Each thing below was measured twice, in two different ways. The second way is not exact.
First some of them both ways: the first way, then the second way, then a blank line.
[ 2.3   0.61  0.69  0.02 -0.11 -0.23 -1.79  0.08]
[ 0.61  1.37  1.48  0.44 -1.38  0.36 -0.91  0.18]

[ 2.06 -0.78 -0.36 -1.57  1.3  -0.51  0.23 -0.35]
[-0.83 -1.17  1.    0.6  -1.82 -0.83 -0.69  0.47]

[ 2.13  1.3  -0.38 -0.57 -0.05 -0.26 -1.53  0.19]
[-0.16  1.31  1.04  0.26 -1.65  0.94 -0.65  0.59]

[-1.5  -0.16 -0.94 -0.63 -2.1  -0.75  0.62  0.57]
[-0.39  0.06 -2.05 -1.67  0.    0.05  0.04  0.08]

[ 1.84 -0.53 -1.47 -0.24  1.75 -0.63  0.35  0.09]
[-1.5  -1.2   0.95  1.19 -1.03  0.15 -1.18  0.36]

[-0.73  0.21  1.46  0.11 -1.94  0.53 -0.65 -1.6 ]
[ 1.81  0.77  0.42 -1.3   0.63 -0.21  0.56  0.48]

Here are 40 more, measured the second way only, each followed by its number:
[-0.54  0.98  0.43  2.41 -0.13 -0.26 -0.04 -0.88] 0
[ 2.05 -0.65 -1.29  0.01  0.21 -0.3   0.57  0.77] 1
[ 1.69  0.77 -0.61 -0.42  0.82 -0.91  1.43 -0.33] 2
[-0.71  0.53 -1.12  1.41 -1.34  0.24  0.56 -0.87] 3
[-0.84 -1.17  0.93 -1.41  0.45  1.19 -0.6   0.2 ] 4
[ 1.39  1.38  0.21 -1.99  0.1   0.07  0.23 -0.71] 5
[-0.32  1.12  1.94 -0.55 -0.7   0.05 -0.63 -0.11] 6
[-0.61 -0.88  1.04 -0.86 -0.23  1.2  -1.5   0.54] 7
[ 1.5   0.8   0.62 -0.89  1.32 -0.74  1.04  0.29] 8
[ 0.43 -0.83 -0.53 -1.26  1.91  0.13 -0.56  0.71] 9
[-0.42 -0.95  0.23 -1.01 -1.34  1.05 -1.13  0.33] 10
[ 0.19 -1.03  0.56  0.81 -2.27 -0.88 -0.46  0.13] 11
[ 0.08  0.05  2.    1.37 -0.72  0.6  -0.93 -0.65] 12
[ 0.16  1.67  0.45  0.66  1.21 -0.63 -0.77 -1.22] 13
[ 0.32  0.99  1.45  0.89  0.02  1.45  1.07 -0.95] 14
[ 0.7  -0.4  -1.27  1.18  0.85 -1.7   1.14  0.35] 15
[ 1.21  0.48 -0.06  0.22  1.77 -1.36  1.1   0.35] 16
[-1.29 -0.43  1.    0.99 -1.34  0.76 -0.61 -0.7 ] 17
[ 0.03 -0.93  0.92 -1.04  1.39 -0.02 -1.26  1.27] 18
[ 1.33  0.34 -0.55 -1.45  1.42  0.1   1.02 -0.15] 19
[-0.74 -1.39 -1.28 -1.01  1.19  0.53  0.56  0.28] 20
[-1.74 -0.31 -0.33  0.32 -0.76  0.96 -1.21 -0.48] 21
[ 0.4   1.47  0.04 -0.7  -0.09  1.65  0.92 -0.49] 22
[-1.39 -0.36  1.16  0.26 -0.81  0.5  -1.41  0.17] 23
[ 0.74  0.08 -1.4  -0.42  1.05 -1.27  1.67  0.06] 24
[-0.25  0.77  0.02  0.48  1.29  2.07  0.81  0.47] 25
[-1.24 -1.51  0.2   0.72  0.05  0.97 -1.27 -0.14] 26
[ 1.88  0.29 -0.73  0.2   0.66 -1.89  0.79 -0.76] 27
[-1.49 -0.26 -0.98  1.77 -1.45 -0.12  0.28 -0.36] 28
[-1.39  1.21 -0.26  1.25 -1.3   0.42  0.12 -0.65] 29
[ 0.05 -1.76 -0.69 -0.84  1.6  -0.21 -0.65  0.68] 30
[-0.3  -0.87 -0.54  0.57  1.65 -1.72 -0.21 -0.97] 31
[-1.02 -1.07  1.72  0.52 -0.99 -0.79 -0.66 -0.15] 32
[-1.32  0.65 -0.73  0.83 -1.82  0.58  0.15  0.1 ] 33
[-1.08  0.33 -1.33 -0.22 -0.98  1.57 -0.1  -0.09] 34
[ 0.1  -0.91 -0.98 -1.4  -0.77 -0.44  0.86  0.92] 35
[ 0.79  0.48 -1.5  -0.48  1.14 -1.24  1.3  -0.1 ] 36
[ 1.07  0.46 -0.21  1.12  1.66 -1.77  0.77 -0.46] 37
[ 0.09 -0.01 -0.27 -1.66 -1.32  0.96 -0.48  1.17] 38
[ 0.96 -0.3  -1.1   0.09  1.86 -1.28  0.89  0.24] 39
Some of them follow, measured the first way. Which numbered row above is each one? Its number follows it:
[-1.99 -0.93  2.35 -0.4  -0.05  0.14 -0.2   0.05] ~ 27
[-2.05  0.21  2.2  -0.2  -0.71  0.77 -0.24 -0.29] ~ 2
[ 2.55 -0.23 -1.41 -0.07  0.61 -0.14  0.2   0.44] ~ 23
[ 2.2   0.49 -0.57 -0.07  1.43 -0.29  0.25  1.33] ~ 17
[ 2.22 -0.1  -1.48  0.79 -0.47 -0.46  0.51 -0.73] ~ 7
[ 0.61  1.4  -0.87 -1.53  0.54 -0.88 -0.29  1.64] ~ 33
[-2.88 -0.07  0.71 -0.36 -1.    0.48 -0.02 -0.09] ~ 36
[ 0.85  1.57 -0.42 -0.62  1.   -0.05 -0.73  2.06] ~ 29
[-2.93 -0.74  0.82  0.24  0.16  0.47  0.06 -0.66] ~ 39
[ 1.4  -0.1  -1.39  1.09 -0.99  0.61  1.36 -0.9 ] ~ 4
[ 2.38 -0.04  0.21  0.01 -0.47  1.12 -1.51  0.04] ~ 6
[-2.56 -0.85  0.97 -0.6   1.39  0.02 -0.06 -0.41] ~ 15
[-1.   -1.56 -1.03  0.72 -0.44 -0.42  1.44 -1.5 ] ~ 30
